which system made each run:
In the rows, zero is written as 128.
F, seq 1 (10 x 28):
[[ 90 111 126 130 129 105 125 155 141 130  85 136 138 176  75 111 155  78
  113 106 166 130 117 112 183 140 133  93]
 [103 122 120 124 125 107 114 153 134 144  84 144 150 190  82 114 161  80
  131 116 174 127 125 118 171 123 126  85]
 [123 134 114 122 123 114 107 145 132 158  93 148 157 200  92 115 162  89
  144 122 176 119 136 131 153 108 123  83]
 [141 141 114 125 116 119 101 133 133 165 109 148 165 197 106 118 163 104
  159 136 171 113 146 138 136  95 125  89]
 [158 151 115 127 114 127  97 122 134 169 121 142 168 191 124 129 165 121
  168 144 163 103 160 144 111  90 119 104]
 [177 153 123 132 112 133  96 111 140 164 136 140 171 177 135 133 162 138
  173 156 149  97 164 152  95  89 115 123]
 [188 148 132 135 106 135  97 103 140 154 148 128 164 168 148 142 153 151
  168 167 127  93 167 151  86  96 114 142]
 [190 137 133 134 112 142  98  97 141 137 163 117 157 149 156 154 143 159
  163 178 108  95 163 149  78 102 110 165]
 [188 133 142 134 112 135 109  96 137 125 168 106 144 127 159 158 130 159
  153 180  85  93 154 139  77 115 102 179]
 [176 120 142 138 120 128 116 103 134 112 170 102 128 106 151 166 116 156
  146 178  70  97 143 134  85 128  95 185]]
W, seq 2 (10 x 28):
[[180 115 143 137 116 114 115 101 136 116 157 103 141 126 130 174 118 134
  152 190  73  82 145 127  93 131  83 184]
 [169 109 149 141 113 120 109 102 159 103 155  96 138 137 130 157 135 135
  131 185  87  79 148 126 110 142 108 191]
 [151 105 156 143 111 125 107 105 180  94 152  88 133 144 129 139 156 138
  110 174 104  83 148 123 121 155 129 191]
 [129 109 154 142 114 133 105 110 191  92 142  93 126 148 132 120 167 135
   90 153 124  93 147 121 135 158 151 181]
 [106 111 154 141 115 138 108 122 195  93 136 100 125 151 133 101 172 135
   80 131 150 111 142 124 150 157 177 160]
 [ 89 113 149 134 121 141 116 138 186 102 126 110 122 157 128  83 176 134
   77 103 172 137 137 128 164 149 194 136]
 [ 80 127 136 127 130 143 125 147 169 118 117 127 120 149 131  74 167 133
   82  85 187 153 132 131 164 140 200 112]
 [ 78 132 128 120 135 145 130 150 142 133 108 142 116 140 130  73 154 128
   96  74 190 166 124 132 163 128 190  85]
 [ 82 148 119 117 134 140 134 157 119 145 103 160 123 137 130  90 136 125
  117  70 185 177 113 133 151 112 169  71]
 [ 93 153 108 114 138 133 144 155  99 158  99 167 127 127 125 103 119 118
  140  79 171 177 110 136 138 104 144  60]]
X, seq 3 (10 x 28):
[[ 72 132 121 120 145 122 160 159  99 135 107 151 104  91 122 106 100 114
  116  71 147 189  95 121 154 127 149  79]
 [ 79 143 123 118 144 144 150 151 115 139 117 150 107  94 146  88 119 142
  107  68 160 189 106 136 139 123 175  85]
 [ 93 145 128 122 138 162 137 137 130 137 134 142 109 105 167  75 131 172
  100  69 169 183 122 145 125 121 195 100]
 [111 141 134 122 132 172 122 128 148 130 154 130 115 118 182  75 148 188
  100  86 165 164 139 156 114 118 204 123]
 [134 145 139 129 119 172 115 112 163 123 161 120 130 130 183  85 158 189
  102 110 155 139 155 155 106 120 191 143]
 [157 141 144 133 115 167 101  97 172 118 161 111 141 146 178 104 166 183
  111 143 135 110 164 151  97 125 169 162]
 [173 127 141 138 108 149  99  94 175 115 159 101 146 157 158 127 163 166
  120 170 121  86 161 142  93 130 138 177]
 [177 117 146 143 105 126 101  99 168 113 150 101 149 162 132 148 158 138
  138 187 108  70 160 132 102 131 113 180]
 [170 113 143 144 108 103 106 110 154 111 137 104 149 159 104 169 145 106
  149 194  97  69 151 116 115 133  85 174]
 [156 108 134 136 113  86 118 122 136 116 119 110 146 151  80 178 134  79
  153 187  90  78 135 106 132 133  69 158]]
C, seq 4 (10 x 28):
[[161 153 131 127 123 167 118 104 133 133 181 125 126  98 202 113 131 199
  133 127 121 142 158 162  76 108 162 151]
 [178 148 138 131 113 165  98  94 157 134 170 119 149 145 187 112 162 192
  133 149 133 110 165 161  78 109 156 157]
 [178 139 138 139 104 148  92 100 173 136 152 115 160 174 150 122 177 159
  134 166 142  88 173 151  97 115 145 157]
 [164 126 139 141 102 124  91 106 172 129 130 117 166 196 115 132 184 119
  141 169 146  73 167 134 121 124 125 149]
 [147 117 134 137 106 103  95 125 163 125 109 118 162 201  85 143 177  84
  138 168 143  73 153 118 154 131 105 139]
 [119 108 129 135 118  86 112 139 148 120  96 123 147 188  64 154 154  60
  134 156 135  83 130 105 173 142  89 124]
 [ 99 101 130 132 129  80 132 151 126 117  81 128 134 157  55 151 128  51
  130 138 123 106 108  97 179 149  84 115]
 [ 83 102 128 130 138  81 153 162 106 115  87 132 111 114  68 152  99  61
  124 120 117 136  91  96 178 149  94 111]
 [ 77 112 131 127 147  97 169 161  92 113 105 135  92  75  96 141  79  86
  122 101 108 164  85  98 161 143 111 111]
 [ 84 119 129 120 152 119 169 151  88 117 128 132  88  56 131 127  71 122
  115  90 104 186  90 117 138 138 131 115]]
D, seq 5 (10 x 28):
[[ 66  93 148 137 135 103 151 151 151  76  99 108  95 111  88 121 120  86
   73 113 125 140  98  91 186 177 142 141]
 [ 64 104 151 130 138 136 150 146 159  78 121 111  87  94 130  94 130 132
   60  91 139 166 103 109 168 171 181 139]
 [ 81 125 144 126 143 161 143 137 148 106 146 119  94  88 168  74 131 176
   72  73 148 183 117 137 137 144 201 130]
 [119 150 129 119 135 178 132 127 124 140 159 134 108  95 196  81 126 201
  110  80 155 182 133 159  98 109 195 117]
 [149 168 113 116 129 174 127 123 103 166 161 155 131 109 197 102 119 194
  157 100 150 167 146 170  75  79 161 107]
 [177 169 104 121 131 144 119 117  91 189 138 161 153 129 156 136 118 158
  190 130 140 136 145 158  75  71 117  96]
 [178 153  98 121 128 109 119 123  90 187 114 155 168 153 107 160 123 109
  201 154 129 105 146 140  97  83  79  93]
 [162 134 108 125 120  84 118 130 104 162  99 146 166 172  71 173 132  65
  183 165 121  83 140 121 135 107  61 107]
 [126 104 129 137 117  79 116 139 136 120  94 125 147 177  53 166 141  47
  144 165 119  79 125  98 169 142  68 128]
 [ 96  89 144 139 123  86 122 138 164  90  92 105 126 160  59 144 153  58
   94 148 124  87 117  86 186 174 111 144]]

runs to name:
seq 6 (4 x 28):
[[124 116 127 132 115  99 102 137 159 132 101 125 158 205  80 124 180  74
  131 143 161  89 144 118 170 130 119 113]
 [107 110 126 133 124  88 117 147 136 134  80 137 153 190  60 137 152  58
  132 133 148 103 121 109 183 137  98 101]
 [ 92 107 121 130 134  82 138 158 109 132  76 140 132 151  57 145 121  59
  134 121 134 126 103 102 178 139  92  94]
 [ 86 115 120 126 142  88 159 162  90 132  90 142 115 107  73 146  90  69
  137 106 119 152  92 104 169 138  95  94]]

C
seq 7 (4 x 28):
[[171 134 108 128 123  86 126 124  91 161 102 148 162 152  76 181 116  74
  195 173 105  90 132 122 119 102  50 106]
 [126 107 124 133 122  72 124 138 118 125  87 129 147 159  56 177 128  47
  154 166 108  84 117  95 162 138  57 124]
 [ 95  89 142 137 124  81 131 144 152  96  89 115 127 156  51 148 137  52
  102 147 118  95 108  85 187 171  97 137]
 [ 73  88 155 139 128 104 139 145 170  71 101 102 103 134  87 117 142  88
   73 124 132 122 108  92 186 182 146 154]]

D
seq 8 (4 x 28):
[[135 104 145 142 111 107 108 117 181  96 125  96 141 173  94 139 168  98
  109 171 126  75 149 110 149 153 127 165]
 [132 107 137 137 111  95 106 124 165 111 108 109 146 182  78 151 162  77
  128 169 127  75 138 103 161 146 104 146]
 [130 112 126 134 116  85 113 135 141 125  99 127 154 184  70 153 152  61
  142 156 131  82 130 106 164 140  87 124]
 [122 118 117 132 125  83 120 145 118 147  84 142 155 179  60 149 141  60
  156 140 137 107 123 114 166 125  79  96]]

X
seq 9 (4 x 28):
[[181 168 102 117 122 143 116 116  94 187 141 158 153 130 155 138 117 159
  192 135 136 132 149 159  72  73 111  99]
 [182 152 101 124 125 109 115 118  89 184 119 158 166 155 106 162 123 112
  201 159 123 102 148 140  96  82  76  98]
 [164 133 113 130 121  83 119 126 102 156  98 143 166 171  67 174 130  65
  188 169 119  83 137 119 134 109  56 107]
 [126 106 129 136 116  77 120 135 135 119  91 124 147 171  56 169 141  45
  141 165 116  81 120  94 169 144  66 131]]

D
seq 10 (4 x 28):
[[ 82  92 139 137 128  94 138 152 145  95  87 117 119 146  68 130 134  66
   96 127 134 120 104  92 188 167 118 127]
 [ 66  99 135 131 139  96 153 162 128 101  87 129 103 116  80 126 116  73
   96 102 136 148  92  94 190 162 130 114]
 [ 62 113 128 125 148 105 161 158 111 108 103 133  93  86 102 115 100  95
   98  84 134 171  91 105 173 155 142 100]
 [ 73 123 128 120 152 126 159 155 103 124 118 140  92  68 130 108  92 126
  105  77 131 189  93 119 149 142 156  99]]

C
